Here are some points, one per row:
"32 -3 20 -32 45 -78 12 11 6 -109 -15 9 -18 40 -8
 -87 -15 -17 -48 28 -20 50 5 29 -10 -5 31 27 -21 -33
 -42 -19 -9 13 25 -30 45 -25 6 -48 -5 -40 -18 31 -45
 -33 -41 22 10"
"3 -26 -99 114 -55 127 119 106 -127 119 26 17 -83 25 -127
 73 56 23 -63 81 17 14 16 -42 122 -57 -47 -23 35 -54
 -9 -10 30 -4 15 -43 -32 -12 27 10 -7 -24 64 -35 127
 -94 -82 -22 79"
"-7 -29 57 -45 41 -36 -50 37 -13 32 -10 -9 35 -19 50 12 -32 0 -15
 -32 14 3 -28 -2 -10 -26 -21 -6 -86 -14 -7 37 -11 44 5 -26 -32 44
 -30 -10 8 -39 17 13 -96 -2 -39 0 32"
"0 -63 -72 55 -127 -8 -90 -10 -28 53 -1 -10 17 3 -2
 -24 -19 4 -14 51 -31 -21 -12 12 58 17 36 5 24 25
 -36 -28 23 -2 107 -1 -31 -17 33 -8 23 23 64 -56 64
 -12 -15 11 26"
"-80 14 14 -127 37 43 67 -7 21 -52 18 -11 -28 1 58
 -45 40 -38 -1 -62 -35 26 -16 1 33 34 33 -5 11 -2
 46 19 -28 12 31 52 76 7 -25 12 -12 -13 -12 -27 -40
 -53 19 20 24"
"-50 84 -14 -35 44 18 88 -8 -58 -66 -43 19 -63 44 -30
 24 99 49 -10 27 20 -118 71 127 -70 2 -92 32 56 111
 -12 -51 42 123 -16 71 -120 16 -18 33 -16 88 -54 25 -59
 82 37 -127 -44"
"37 74 -18 -42 12 -62 8 -11 53 -66 31 59 -17 -74 0
 -15 9 -24 -12 11 9 45 -42 40 -114 47 -58 -5 33 -44
 53 32 -62 -13 -55 6 53 30 28 35 -9 34 47 -81 11
 54 6 -10 25"
"3 -11 22 -26 34 -66 -2 -38 -11 -25 3 -25 45 14 -22 28 -24 -21 -5
 55 13 17 -36 3 5 8 38 29 2 -63 33 36 -12 -42 -6 18 7 43
 -60 -23 46 -77 -59 19 -70 45 -13 -17 27"
"25 -6 25 -28 20 -49 8 -5 -1 63 -53 97 -10 -48 76 -44 88 33 -37
 -46 -30 24 -48 -5 -15 12 39 40 -42 -9 25 12 -19 3 -60 4 -4 -26
 -41 28 -4 17 -29 20 -46 -23 -30 25 -36"
"12 127 -88 -36 3 -26 13 45 -58 -43 58 24 7 3 94
 -26 69 -13 70 -82 36 -39 7 -5 -61 15 44 -38 -1 16
 -45 -1 70 3 -115 -30 43 77 9 -37 9 -39 -1 -45 42
 -13 35 30 -23"
"-12 -91 55 60 -10 14 -83 12 87 66 -7 -10 -3 -12 21 -34 -34 -28 22
 31 16 -5 -30 8 -8 2 7 -12 -39 13 -14 -6 38 -24 74 7 22 6
 -31 31 -25 -10 -11 -14 50 4 60 -5 -21"
"35 -36 29 38 -77 50 -119 -3 -10 52 -16 -23 6 32 34
 6 -22 -14 -37 -26 14 10 69 -11 65 -18 16 3 55 -47
 58 -27 28 -41 36 -16 -21 -16 39 66 42 -13 12 1 22
 -30 65 -50 26"
"-20 -34 77 -1 46 -36 -35 38 52 22 31 -27 14 -14 4 -20 -13 20 13
 17 14 30 -36 10 55 -16 73 12 15 -26 -1 7 -14 -21 -27 -30 4 -32
 36 -26 8 -26 28 30 -73 86 -37 1 -40"
"19 80 2 15 18 -61 58 44 -65 -48 32 -71 32 -30 33 -70 3 61 33
 6 22 30 -21 -4 -75 31 -24 22 -11 -30 33 0 -43 12 28 66 -13 4
 -10 -14 -12 29 -44 82 17 -18 3 41 26"
"-2 -82 93 -52 21 -16 -83 -31 -18 22 -6 -24 -3 20 -44 41 -42 -5 36
 64 -4 -9 -2 -31 -37 53 12 13 -45 -6 3 -6 51 -17 44 -25 27 -5
 -40 -84 -20 13 -13 -5 -11 -12 -4 12 -32"
"-39 -61 57 4 3 -29 -68 -37 34 28 9 20 12 -11 47 -9 -28 -13 49
 -2 26 73 26 -65 40 -78 7 19 50 -32 -16 -8 2 35 -8 -27 -26 14
 16 54 -11 24 -35 29 -43 33 -28 20 -10"
"34 91 -15 35 24 51 82 -93 -81 -63 -30 7 -11 2 61
 70 -54 -59 10 -10 -86 -88 -25 -37 -35 31 8 -120 -8 74
 -22 -43 -83 64 -76 55 2 -74 73 25 -70 -35 -10 14 -6
 88 21 35 27"
"14 -24 -121 75 -127 111 13 55 127 45 -9 -15 -17 50 -127
 77 13 31 71 36 -12 9 36 -22 68 -41 -25 -10 -46 -26
 20 -7 -6 5 29 -1 -51 -15 -28 18 -12 -26 35 -25 97
 -80 -32 -24 -67"
"-32 36 -61 35 99 1 125 -57 33 -97 -63 2 66 -12 -17
 38 -75 9 -57 -127 61 -51 36 -5 -60 20 -61 48 -4 127
 -41 53 -47 -127 -62 -13 57 11 22 -14 75 83 21 10 45
 -22 7 37 -16"
"29 -46 37 -6 13 -4 -61 -47 57 66 45 -29 21 -9 -25 5 -18 3 -8
 11 -43 -1 28 -4 49 -30 -17 -33 21 -68 -25 10 50 -10 31 -39 -7 -30
 -5 -49 -7 31 -1 14 -32 1 68 22 -14"
Along one direction, these points spread out more than along any other. Take the direction at right angles to it along which they spread out most. Go by this last direction. How many in every 100 of the points above lie lower along it than each point below? Round to a whole number. More than half of the points above lie lower than the first one.
"29 -46 37 -6 13 -4 -61 -47 57 66 45 -29 21 -9 -25 5 -18 3 -8
 11 -43 -1 28 -4 49 -30 -17 -33 21 -68 -25 10 50 -10 31 -39 -7 -30
 -5 -49 -7 31 -1 14 -32 1 68 22 -14" 70
"-20 -34 77 -1 46 -36 -35 38 52 22 31 -27 14 -14 4 -20 -13 20 13
 17 14 30 -36 10 55 -16 73 12 15 -26 -1 7 -14 -21 -27 -30 4 -32
 36 -26 8 -26 28 30 -73 86 -37 1 -40" 95
"35 -36 29 38 -77 50 -119 -3 -10 52 -16 -23 6 32 34
 6 -22 -14 -37 -26 14 10 69 -11 65 -18 16 3 55 -47
 58 -27 28 -41 36 -16 -21 -16 39 66 42 -13 12 1 22
 -30 65 -50 26" 50
"-32 36 -61 35 99 1 125 -57 33 -97 -63 2 66 -12 -17
 38 -75 9 -57 -127 61 -51 36 -5 -60 20 -61 48 -4 127
 -41 53 -47 -127 -62 -13 57 11 22 -14 75 83 21 10 45
 -22 7 37 -16" 15
"37 74 -18 -42 12 -62 8 -11 53 -66 31 59 -17 -74 0
 -15 9 -24 -12 11 9 45 -42 40 -114 47 -58 -5 33 -44
 53 32 -62 -13 -55 6 53 30 28 35 -9 34 47 -81 11
 54 6 -10 25" 35
"-39 -61 57 4 3 -29 -68 -37 34 28 9 20 12 -11 47 -9 -28 -13 49
 -2 26 73 26 -65 40 -78 7 19 50 -32 -16 -8 2 35 -8 -27 -26 14
 16 54 -11 24 -35 29 -43 33 -28 20 -10" 85
"-12 -91 55 60 -10 14 -83 12 87 66 -7 -10 -3 -12 21 -34 -34 -28 22
 31 16 -5 -30 8 -8 2 7 -12 -39 13 -14 -6 38 -24 74 7 22 6
 -31 31 -25 -10 -11 -14 50 4 60 -5 -21" 75
